X =
[[238 252 279 241 252 273 272 269 469 845]
 [338 758 518 274 259 272 273 264 264 266]
 [368 785 447 267 261 272 275 269 255 268]
 [258 248 287 260 252 274 396 899 377 265]
 [266 268 394 753 366 276 275 265 265 266]
 [781 531 289 255 261 273 274 268 250 263]
 [250 298 740 633 281 272 270 269 258 263]
 [256 258 285 257 261 276 271 271 538 789]
 [260 255 280 361 800 520 272 266 261 266]
 [261 260 286 253 269 274 493 789 324 265]
 [252 264 283 255 262 273 278 542 647 276]
 [256 263 285 591 779 285 274 267 267 265]
 [249 248 284 472 811 321 271 269 248 265]
 [453 810 356 253 269 270 271 266 251 264]
 [269 341 863 559 276 275 266 267 263 264]
 [244 261 284 262 258 279 710 621 288 263]]
Indices start at 0.
Report the entry at row 0, column 0.
Answer: 238
The bottom-right entry is 263
Report the entry at row 0, column 2.
Answer: 279
Report the entry in row 1 and column 1.
Answer: 758
Report the entry in row 1 and column 0.
Answer: 338
Report the entry in row 2 and column 0.
Answer: 368
Report the bottom entry of the column that holds the smallest entry.
Answer: 244
The top entry of the column that holds the largest entry is 269
The entry in row 1 and column 2 is 518
The entry at row 2, column 1 -> 785
Report the entry in the top-right corner.
Answer: 845
The entry directly below the largest entry is 265
The bottom entry of the column that holds the largest entry -> 621
Report the entry just right of 249.
Answer: 248
The entry just left of the largest entry: 396
The entry at row 0, column 1: 252
Report the entry in row 2 and column 2.
Answer: 447
Report the entry directly above 753.
Answer: 260

Questions about the row below.
1) Read off the third largest entry.
2) Read off the first entry.
3) Read off the 2nd entry from the left.
4) Read off the 3rd entry from the left.
5) Read off the entry just right of the largest entry.
6) Read off the entry just left of 26.
7) Read off the second entry from the right.
[-15, -23, -9, -11, 26, 5, 28, -11, -12, 10, -25, 17]
1) 17
2) -15
3) -23
4) -9
5) -11
6) -11
7) -25

grid =
 19    2  -16    2   22  -11    4   -5    4  -22   21   25   14   11  -14  -14
  2  -25   11  -34    1   -5  -11    8    4    8  -10  -10   21    7    3   -1
 -1    0   -4    3  -15    1   -3   -3   -3    2    3   29   14   19    0   -5
-16    1  -22  -15  -21   -2   13  -15    1   -1   12   17  -36   20  -16    5
  1    2   16  -14  -22  -30  -13   14   -9    2   10    0   -1   13   11    1
  8   -6   -5   -4    8   -5   11  -12   -4  -11   -4  -20    8   -1   -9    5
 13    0  -23  -14    9   -6   -4   -2    2    0  -13   10  -17  -18    1   13
 -4  -10    0    3    7  -14    1   16    3   -4  -13    2   -9  -15    1   -2
Rows and columns are numbered from 0.
Read off the entry at row 0, column 2.
A: -16
Read off the maximum.
A: 29
The entry in the bottom-right corner -> -2
The entry directly below -23: 0
The entry just left of the smallest entry is 17
Read off the top-left entry.
A: 19
Read off the entry in the bottom-left corner.
A: -4
The entry just left of -34: 11
Read off the entry just left of -17.
A: 10
Read off the entry at row 2, column 0.
A: -1
Read off the entry at row 2, column 1.
A: 0
Read off the entry in row 0 and column 1.
A: 2
Read off the entry directly below -30.
A: -5
Read off the entry just right of the smallest entry.
A: 20
Read off the minimum.
A: -36
The entry in row 2 and column 2 is -4
Read off the entry in row 1 and column 0.
A: 2
The top-right entry -> -14
Read off the top entry of the column that holds the largest entry.
A: 25
The bottom entry of the column that holds the largest entry is 2
The entry directly below the smallest entry: -1
Read off the entry just right of -30.
A: -13

Questions about the matrix below.
1) Report the entry just left of 1.55.
2) Report the minimum.
3) Report the fourth entry, reading row by row.
4) Report the 1st entry in reading order.
5) Report the entry directly below -0.32.
6) Report the entry directly below 0.05.
7) Report the entry directly below 1.55.
8) Report the smallest entry in the first row.
array([[ 1.59, -0.31,  0.17, -0.19],
       [ 0.48, -1.12,  0.20,  0.68],
       [-0.65, -0.25, -0.39, -0.32],
       [-1.47,  0.28,  1.55,  1.15],
       [-0.31,  0.05, -0.54, -0.49],
       [ 0.04,  1.12,  0.34,  0.08]])
1) 0.28
2) -1.47
3) -0.19
4) 1.59
5) 1.15
6) 1.12
7) -0.54
8) -0.31
